One turn or mirror swaps these rows in pairs. Which row does each one swap with?
The rows were stretched afterwards, more along some directions than others.
sepi: -27 3 19 -2 -20 3 17 -18 19 -7 5 11 -1 -15 -29 -5 16 12 -3 13 -22 1 -3 5 18 -4 -6 -15 -23 14
moga: 21 0 5 -16 -6 -41 6 -25 15 -5 36 -3 20 -20 -2 -32 17 5 -24 -11 -47 10 -44 -6 -22 -11 -31 -30 -9 50
Suri: 29 5 -6 17 1 -21 23 1 -17 15 55 -9 26 12 4 -26 0 7 -5 -14 -26 -11 -7 10 -24 3 -10 6 -15 34
Novu: -1 -13 3 1 -15 -45 -17 -12 -3 -39 48 17 -12 -21 20 -29 15 -12 -2 5 -33 -10 -7 20 -15 -16 -17 -2 -17 38
sef: 16 7 3 -10 -7 -35 12 -20 5 -3 26 -14 15 -11 0 -28 9 17 -26 -19 -30 7 -41 5 -31 -3 -4 -24 6 40
rabo: -22 19 14 0 -10 20 24 -3 32 6 -14 17 0 -25 -14 -2 25 17 -8 8 -11 -1 -3 15 18 -8 9 -8 -24 13
kud: 15 14 1 -14 6 -8 -14 -16 9 10 20 1 21 12 5 -19 0 12 17 -17 -12 -3 -14 12 0 -22 -7 6 -15 32
kitam: 16 -11 -10 8 -21 7 -13 4 -10 -16 42 12 10 -20 -12 -2 17 7 -26 5 -20 10 -5 16 -17 0 -23 -26 -15 9
sulu: 22 14 -2 15 3 -11 22 1 -14 6 41 -8 19 0 19 -19 9 11 -6 -28 -18 -6 -12 -7 -32 -20 -3 8 -13 36
zop: -20 3 28 12 -17 13 28 -15 14 -6 2 11 6 -16 -33 -16 22 9 -8 2 -19 5 -6 3 17 -12 -11 -9 -27 17
Voma: -11 -16 4 2 -18 -35 -23 -17 -12 -25 38 11 -11 0 7 -30 11 -15 9 17 -21 -20 -1 29 -3 -12 -16 1 -6 42
Nutik: 29 -2 -4 12 4 -16 16 6 -4 5 56 -2 9 -3 8 -32 5 4 -5 -22 -24 -3 -8 6 -32 -10 -11 14 -21 43
bivap: 8 -10 -2 3 -20 9 -23 -8 -14 -18 32 20 5 -16 -10 -1 14 14 -17 12 -12 16 -4 8 -8 8 -18 -20 -13 -1
nilo: 3 8 -12 -7 6 -6 -15 -24 12 9 15 2 18 13 1 1 4 11 12 -10 -5 -15 2 22 16 -9 -9 16 -17 18
danu: 4 -8 -3 6 -22 -46 -21 -6 -14 -31 72 17 -12 -4 14 -30 7 -7 -9 9 -31 -14 -16 27 -18 -17 -21 -3 -1 34
Mib: 9 9 -7 -24 12 -16 -12 -18 11 5 29 11 17 16 8 -12 -2 18 12 -18 -10 -3 -9 19 3 -16 -18 11 -26 30
mepig: 0 -22 -3 23 -27 -38 -15 -19 -18 -35 68 15 -6 2 11 -35 9 -1 -8 7 -27 -11 4 30 -18 -10 -26 -5 -9 39
fole: -12 -17 4 15 -18 -39 -25 -9 -23 -34 50 20 -6 2 20 -22 9 -11 -3 11 -20 -21 -12 22 -8 -2 -12 -7 -14 35
voki: -4 -13 1 19 -17 -36 -19 -6 -23 -45 58 17 -11 0 19 -35 6 -9 -4 14 -20 -13 1 22 -10 -17 -14 -4 -18 38
Gamo: 6 3 -9 1 6 4 -6 -25 11 15 20 2 19 21 -3 0 1 18 10 -14 -6 -6 -7 28 14 -11 -3 19 -27 21
Sol: 20 5 -16 6 -12 -18 10 -4 -16 9 58 2 10 2 20 -13 10 22 -12 -22 -24 -11 -9 3 -45 5 -21 -3 -15 41
tozu: 22 2 -6 -10 -13 -48 13 -25 16 -1 46 1 19 -18 -3 -25 11 22 -32 -13 -42 2 -29 8 -29 3 -21 -25 -7 36
Mez: 19 -4 -4 -15 -13 -23 9 -29 28 9 33 -11 14 -11 -5 -25 14 14 -31 -17 -38 11 -48 0 -24 8 -30 -13 1 44
Furov: 6 -1 -2 8 -15 11 -8 0 -7 -12 25 12 13 -20 -7 0 21 14 -28 -3 -11 17 -8 15 -9 -7 -17 -14 -36 -5
feni: -1 -4 6 11 -19 -46 -7 -19 -10 -39 44 6 -7 -7 8 -25 13 -7 -3 7 -29 -10 -12 28 -16 -15 -23 -3 -13 34
zozez: -4 11 4 2 -17 -47 -16 -18 -5 -39 46 16 -1 -10 26 -30 11 0 5 18 -26 -21 -11 28 -14 -16 -11 -10 -18 41
lib: -32 4 22 -5 -20 2 17 -12 21 2 6 24 -1 -17 -22 -6 22 20 -5 9 -27 -9 -10 13 27 4 0 -4 -48 15
kovuv: -1 -13 2 4 -32 10 -15 -11 -19 -16 36 15 7 -5 -14 -6 13 16 -22 -11 -22 17 -5 15 -22 7 -35 -14 -26 8
baga: 6 9 -3 2 -22 6 -15 -5 -8 -12 46 20 12 -11 -16 2 9 25 -28 1 -17 4 2 25 -15 -3 -19 -10 -15 6
vuzar: 23 11 -14 7 4 -24 17 -6 -2 5 56 2 21 1 21 -16 2 21 -1 -22 -33 -13 -20 7 -26 -7 -10 8 -24 36
Zube: 6 -12 -6 16 -20 18 -14 1 -19 -8 29 9 7 -3 -18 5 12 14 -11 -7 -11 4 5 19 -1 -2 -11 -8 -26 -5
tatus: 26 11 -13 8 0 -13 23 0 -8 11 61 3 21 15 18 -14 7 17 -12 -30 -23 -8 -6 4 -31 -1 -20 6 -17 40
Mut: -24 7 16 2 -10 11 21 -5 21 14 -2 16 -6 -19 -21 -6 19 12 -16 8 -16 3 -11 15 19 -8 1 -14 -23 9
Fov: -21 8 19 9 -15 8 24 -15 25 -7 8 14 5 -20 -24 -17 24 10 -10 7 -23 5 -2 5 19 -10 -7 -11 -20 10
zil: 29 11 -2 5 -4 -32 13 -7 -6 2 68 -9 12 3 9 -28 2 20 -8 -9 -33 -9 -16 5 -33 -1 -18 6 -23 43
kitu: -22 -8 15 7 -20 8 26 -10 6 4 4 19 1 -22 -24 -12 24 1 -19 13 -26 -1 -14 6 14 -6 -7 -22 -26 18
batak: 14 3 -14 -12 0 -19 -8 -17 -5 4 52 8 18 22 14 -19 -7 28 2 -16 -20 -4 -23 25 -1 -11 -21 16 -35 24
vipa: -14 7 10 13 -12 19 26 -4 18 2 0 21 14 -19 -8 -9 25 19 -13 1 -16 7 -14 3 16 -2 -6 -20 -19 15
bina: 7 -12 -14 8 -15 13 -21 -9 -24 -26 22 11 9 -13 -13 -8 13 5 -20 -1 -11 17 -6 14 -18 3 -17 -25 -19 6
gonus: 32 -3 -11 16 -2 -21 17 -7 -16 5 56 -3 24 4 12 -27 12 12 -9 -19 -30 -6 -7 -5 -40 -1 -22 -4 -24 39
pur: 15 1 -2 14 -18 -2 -12 -8 -12 -23 22 8 17 -16 -20 -5 8 14 -17 9 -21 12 -11 25 -11 8 -13 -29 -31 8
dira: 15 -17 -6 6 -14 6 -20 -3 -15 -21 31 23 13 -19 -9 -3 14 15 -29 -5 -19 14 -13 14 -14 -1 -21 -21 -29 6
kudeg: -21 2 24 16 -12 5 28 -21 -1 -7 -3 7 0 -8 -25 -13 16 13 -3 -5 -20 14 4 6 9 -9 -12 -20 -22 10
Sevi: 23 5 -12 9 -11 -18 20 -9 -10 14 58 -6 11 1 11 -25 8 12 -9 -18 -36 -8 -8 10 -34 6 -11 5 -12 40
tufud: -22 -7 11 12 -14 15 25 -14 6 -4 -2 27 4 -20 -21 -6 26 20 -8 8 -11 -1 -10 0 22 1 -8 -14 -43 -1
Gen: 3 -10 6 6 -15 -47 -21 -6 -10 -43 61 4 -8 -10 8 -34 7 -8 -8 7 -25 -10 -19 23 -21 -17 -9 2 -6 35
mit: 4 -5 2 -13 -13 -39 10 -32 15 -7 33 -9 6 -12 -3 -23 10 10 -22 -14 -38 12 -41 5 -16 1 -26 -22 -13 37
sepas: -23 5 29 -2 -11 5 32 -8 17 -3 7 5 0 -23 -19 -15 21 7 -4 1 -24 3 -13 11 23 -26 2 -2 -38 12
fekil: -5 -6 11 9 -22 -38 -19 -15 -13 -35 50 12 -15 5 10 -28 9 -16 -3 14 -17 -8 -5 23 -14 -9 -10 -4 0 29
Kipu: 15 0 -9 2 -11 -24 8 -18 23 10 41 7 21 -8 -6 -25 17 4 -33 -4 -31 -3 -39 2 -24 8 -22 -19 -10 40
zif: -7 -1 9 10 -23 -35 -5 -12 -15 -28 41 7 -9 0 8 -34 10 -9 6 18 -15 -12 0 25 -7 -18 -13 3 -14 30
pelun: 6 -13 -4 17 -7 -43 -12 -14 -14 -35 59 15 -2 -4 13 -42 12 -14 -1 21 -22 -16 3 19 -12 -19 -18 -8 -12 43
Som: 21 3 5 -11 -9 -34 10 -25 24 0 27 -11 18 -12 -4 -28 16 7 -24 -22 -37 17 -44 0 -30 0 -20 -21 -4 40
bulem: -25 -4 13 4 -16 12 25 -13 18 5 2 9 -3 -8 -26 -15 17 12 -8 -1 -31 5 -9 0 26 0 -7 -3 -32 8
nune: 17 -4 -6 4 -16 -4 -16 0 -12 -22 49 12 6 -17 -5 -1 5 19 -23 -3 -27 11 -16 18 -25 -4 -17 -30 -23 6
Pufan: -16 -6 21 4 -10 12 28 -12 19 13 -4 11 1 -17 -31 -12 21 11 -10 -5 -25 5 -14 10 26 -5 1 -3 -25 11
bir: -23 11 20 31 -18 10 23 -21 15 -6 7 15 4 -14 -15 -2 22 18 -17 0 -23 8 -16 8 14 -8 -4 -15 -26 6
patem: 15 16 -13 -18 2 -5 -1 -12 7 14 34 1 23 17 7 -16 -8 25 7 -24 -7 -2 -9 21 -9 -11 -10 11 -26 23
fopo: 7 -14 -8 1 -27 18 -13 -10 -9 -5 13 8 9 -19 -27 4 14 21 -20 3 -15 7 -12 18 -7 18 -21 -15 -15 -1
dud: 3 0 -10 0 -1 1 -11 -21 4 16 24 3 18 17 5 -10 -3 20 8 -18 -3 -6 -17 30 5 -8 -10 24 -27 28
fegon: 7 -3 -5 6 -27 5 -22 -21 -10 -21 32 20 10 -14 -13 8 12 21 -13 -2 -28 8 -5 12 -16 9 -29 -25 -21 3
Rudu: 7 -6 -4 6 -20 -1 -15 -4 -1 -26 44 23 -2 -26 -9 -2 24 14 -28 15 -18 15 -8 16 -12 2 -23 -17 -38 -2
lidu: 20 -2 -11 13 -9 -11 19 -19 -16 16 53 -3 16 7 10 -21 5 19 -5 -20 -27 -9 6 9 -35 1 -16 6 -11 42
fuvo: 18 8 -3 2 -6 -18 11 -1 -9 5 56 5 8 7 10 -17 8 18 -5 -21 -20 -16 -5 4 -40 -4 -12 14 -22 36
zin: 11 -3 -10 1 -23 16 -11 -7 -13 -7 26 15 14 -15 -9 6 16 18 -24 -3 -14 9 -4 17 -18 2 -22 -19 -19 6
sigub: 19 4 -14 13 -5 -12 4 -8 -8 7 46 3 11 2 15 -25 2 1 -1 -14 -28 -10 -8 2 -33 6 -13 0 -12 44
bes: -23 -1 21 14 -19 10 26 -10 12 1 10 17 -7 -11 -24 -10 23 12 -12 6 -16 2 -5 6 20 -9 -4 -11 -27 7
zedi: 6 0 -13 13 -25 12 -14 -12 -4 -17 32 12 18 -9 -11 6 14 20 -9 -5 -18 10 -6 20 -14 5 -20 -20 -27 4
vuti: -27 1 21 11 -13 18 23 -7 14 4 0 20 -3 -16 -14 -6 26 3 1 12 -13 -3 1 2 26 -13 5 -8 -31 7
Bal: -1 -11 4 10 -14 -41 -11 -11 -8 -38 54 7 -8 -8 8 -40 12 -18 -1 7 -28 -10 3 14 -5 -15 -22 4 -19 38
sif: 7 -6 -11 12 -16 15 -23 -16 -7 -20 31 16 11 -13 -7 5 12 17 -19 0 -19 14 -7 9 -15 6 -26 -21 -18 6
kage: 17 1 -7 -14 -17 -36 6 -21 26 0 49 10 17 -13 -7 -20 18 16 -38 -8 -41 -3 -30 14 -26 3 -17 -24 -6 39
gamor: 21 -2 -15 7 -9 -14 3 -12 -1 16 49 -5 15 2 16 -20 12 10 -4 -16 -31 -16 -7 5 -31 5 -15 10 -8 45
sape: 14 13 -13 -15 11 -13 -8 -25 8 -1 30 14 19 10 13 -15 4 21 10 -12 -3 -5 -1 16 -1 -17 -12 5 -23 20

bes swaps with -> zin
kitu swaps with -> Zube
mit swaps with -> patem
pur swaps with -> lib
fegon swaps with -> zop
bina swaps with -> bulem
kitam swaps with -> vuti
Fov swaps with -> sif
sigub swaps with -> Bal
zozez swaps with -> zil
Furov swaps with -> Mut

